One vector is turned by the same rotation once a step. Each row is the vector after some number of steps, and that number follows the row.
The counts run from 0 to 310.
72, 89, 104, 80, 99, 70, 95, 126, 74, 94, 88, 113, 100, 125, 89, 79, 76, 104, 81, 65, 116, 91, 107, 109, 91, 68, 89, 108, 84, 114, 101, 78, 88, 114, 106, 102
70
95, 100, 101, 75, 78, 97, 102, 108, 53, 104, 97, 120, 100, 97, 83, 87, 106, 81, 111, 99, 96, 111, 120, 81, 64, 76, 115, 109, 81, 104, 89, 102, 74, 109, 147, 104
109
90, 103, 100, 90, 96, 84, 105, 95, 90, 94, 98, 110, 117, 114, 119, 81, 79, 119, 81, 40, 105, 112, 88, 109, 105, 87, 75, 101, 93, 118, 106, 85, 126, 119, 97, 90
259
66, 87, 119, 90, 109, 97, 113, 75, 96, 87, 87, 85, 77, 129, 88, 72, 112, 128, 95, 98, 111, 92, 137, 105, 96, 108, 112, 95, 99, 116, 117, 82, 90, 104, 103, 114
147
94, 79, 95, 115, 68, 63, 94, 114, 84, 97, 117, 119, 106, 87, 127, 100, 90, 111, 79, 89, 129, 104, 77, 83, 94, 94, 91, 98, 91, 96, 73, 103, 103, 125, 116, 86
74
83, 99, 117, 94, 92, 109, 110, 98, 91, 91, 89, 108, 93, 112, 74, 78, 120, 90, 98, 99, 97, 90, 144, 87, 90, 83, 142, 103, 88, 103, 113, 94, 80, 103, 130, 135
214
102, 95, 99, 114, 72, 80, 100, 108, 76, 106, 122, 134, 110, 83, 122, 101, 107, 90, 89, 101, 112, 102, 82, 65, 98, 92, 121, 90, 80, 91, 88, 127, 96, 119, 132, 113
195
101, 100, 112, 103, 96, 98, 123, 69, 88, 83, 111, 94, 103, 112, 123, 62, 84, 113, 93, 64, 136, 85, 96, 95, 84, 111, 105, 85, 101, 105, 122, 96, 133, 117, 91, 106
154
76, 124, 100, 102, 81, 94, 101, 113, 99, 109, 80, 120, 90, 120, 84, 92, 110, 109, 81, 83, 83, 102, 118, 84, 119, 77, 136, 84, 79, 109, 98, 97, 71, 107, 128, 112
199
91, 104, 107, 106, 57, 68, 108, 122, 111, 106, 80, 112, 91, 115, 113, 92, 121, 115, 55, 93, 102, 109, 96, 75, 129, 87, 103, 88, 86, 106, 100, 101, 101, 117, 117, 101
183
102, 99, 111, 90, 65, 53, 108, 114, 91, 104, 105, 109, 103, 102, 122, 94, 90, 105, 75, 92, 135, 117, 85, 78, 94, 81, 96, 90, 93, 96, 81, 98, 115, 121, 109, 82
168
114, 90, 102, 110, 69, 101, 105, 98, 75, 104, 123, 110, 99, 94, 124, 79, 130, 99, 85, 106, 105, 100, 84, 57, 109, 120, 93, 94, 92, 85, 110, 124, 101, 114, 132, 115
194
76, 66, 113, 100, 117, 93, 111, 84, 104, 75, 83, 78, 110, 104, 104, 70, 122, 115, 86, 68, 106, 85, 110, 75, 94, 90, 73, 115, 103, 100, 121, 102, 119, 116, 103, 110
45
81, 123, 85, 103, 84, 113, 100, 100, 87, 116, 78, 116, 82, 102, 81, 85, 102, 123, 100, 62, 72, 120, 115, 105, 120, 94, 124, 98, 79, 118, 83, 92, 77, 110, 134, 82
200
77, 80, 100, 95, 128, 115, 101, 71, 92, 83, 93, 99, 111, 97, 112, 68, 94, 106, 102, 46, 100, 85, 108, 105, 86, 94, 92, 124, 92, 113, 107, 100, 112, 115, 108, 102
44
73, 120, 103, 85, 92, 85, 111, 87, 93, 99, 84, 102, 88, 110, 87, 90, 79, 124, 81, 50, 87, 105, 99, 137, 112, 111, 115, 95, 91, 126, 115, 76, 98, 99, 118, 87
267
97, 75, 109, 98, 110, 98, 119, 93, 85, 96, 106, 105, 108, 104, 124, 66, 125, 97, 109, 87, 127, 94, 109, 67, 78, 78, 111, 64, 95, 102, 106, 124, 105, 120, 101, 142
34
97, 84, 106, 82, 108, 111, 120, 101, 71, 102, 101, 111, 109, 110, 103, 61, 123, 87, 97, 78, 92, 102, 109, 85, 93, 87, 88, 86, 87, 108, 126, 115, 95, 113, 113, 151
18
106, 113, 98, 115, 85, 119, 94, 96, 76, 112, 115, 118, 93, 114, 121, 74, 94, 109, 83, 45, 100, 94, 84, 99, 127, 111, 89, 92, 89, 110, 112, 98, 106, 121, 94, 111
87
101, 83, 105, 85, 77, 90, 115, 91, 57, 91, 130, 100, 95, 107, 109, 66, 98, 95, 90, 90, 113, 95, 72, 90, 92, 126, 75, 109, 94, 92, 117, 104, 105, 95, 126, 112
178
89, 89, 114, 78, 86, 89, 118, 72, 68, 82, 108, 92, 85, 122, 91, 67, 85, 104, 96, 80, 116, 84, 101, 123, 78, 123, 110, 109, 98, 111, 126, 78, 101, 89, 120, 94
162
89, 114, 109, 78, 97, 106, 102, 82, 72, 95, 99, 127, 112, 83, 86, 96, 89, 73, 105, 63, 89, 117, 108, 111, 69, 84, 126, 118, 86, 105, 111, 100, 102, 110, 134, 106
16
68, 79, 120, 98, 74, 57, 105, 83, 107, 86, 81, 86, 83, 105, 97, 106, 113, 131, 71, 118, 113, 101, 114, 86, 96, 112, 117, 104, 110, 97, 97, 91, 103, 91, 128, 80
159
97, 75, 113, 92, 80, 80, 111, 87, 72, 83, 119, 104, 113, 99, 119, 81, 109, 91, 75, 90, 110, 90, 67, 85, 95, 115, 85, 120, 92, 93, 124, 109, 123, 102, 129, 101
272
93, 87, 101, 127, 69, 74, 96, 124, 93, 104, 100, 125, 96, 103, 120, 105, 123, 121, 63, 100, 94, 110, 98, 73, 130, 99, 92, 87, 82, 106, 86, 107, 93, 110, 116, 106
89
100, 123, 100, 115, 93, 111, 97, 94, 105, 111, 82, 124, 124, 78, 117, 94, 111, 105, 91, 49, 85, 121, 105, 77, 114, 71, 94, 105, 89, 103, 98, 109, 122, 134, 106, 94
114
87, 109, 91, 97, 77, 131, 95, 79, 73, 106, 91, 97, 82, 97, 79, 77, 121, 122, 103, 81, 71, 106, 102, 94, 104, 121, 99, 116, 86, 106, 101, 90, 79, 106, 146, 78
201
92, 102, 110, 119, 75, 83, 105, 99, 108, 95, 95, 99, 100, 110, 122, 86, 117, 110, 51, 77, 91, 86, 85, 76, 143, 112, 93, 96, 85, 107, 128, 103, 116, 117, 107, 107
182
84, 97, 129, 112, 92, 57, 113, 83, 115, 81, 94, 103, 101, 97, 117, 106, 104, 110, 91, 113, 139, 95, 126, 82, 77, 83, 147, 87, 102, 102, 86, 105, 110, 107, 114, 108
144
94, 128, 93, 104, 57, 76, 99, 108, 96, 111, 90, 120, 80, 102, 96, 102, 91, 119, 82, 89, 103, 128, 86, 82, 119, 97, 121, 86, 85, 107, 81, 99, 92, 120, 128, 72
184
99, 106, 125, 115, 64, 75, 106, 73, 97, 88, 125, 103, 95, 110, 117, 90, 100, 100, 63, 85, 122, 79, 91, 91, 112, 121, 124, 101, 95, 92, 121, 98, 122, 108, 97, 96
76
90, 107, 102, 124, 87, 96, 95, 89, 90, 99, 115, 117, 108, 95, 126, 92, 91, 109, 66, 42, 95, 90, 66, 95, 132, 107, 101, 105, 83, 113, 116, 102, 123, 113, 99, 108
181
93, 102, 102, 108, 78, 94, 119, 101, 100, 110, 97, 104, 81, 124, 118, 75, 117, 121, 68, 80, 98, 103, 87, 86, 140, 113, 106, 67, 89, 114, 126, 110, 104, 105, 105, 112
276
102, 93, 114, 106, 72, 73, 100, 107, 77, 100, 121, 130, 118, 85, 127, 110, 117, 68, 83, 90, 101, 109, 94, 74, 84, 81, 106, 99, 80, 97, 96, 122, 112, 115, 117, 124
7
112, 115, 111, 106, 84, 113, 102, 71, 91, 98, 104, 106, 120, 75, 115, 96, 102, 93, 109, 64, 116, 107, 105, 68, 76, 85, 98, 122, 96, 86, 97, 111, 134, 137, 117, 97
220
90, 84, 96, 88, 99, 111, 117, 103, 67, 93, 96, 101, 93, 122, 98, 58, 115, 94, 82, 68, 79, 90, 90, 94, 113, 106, 80, 103, 81, 108, 131, 106, 87, 101, 123, 132
284
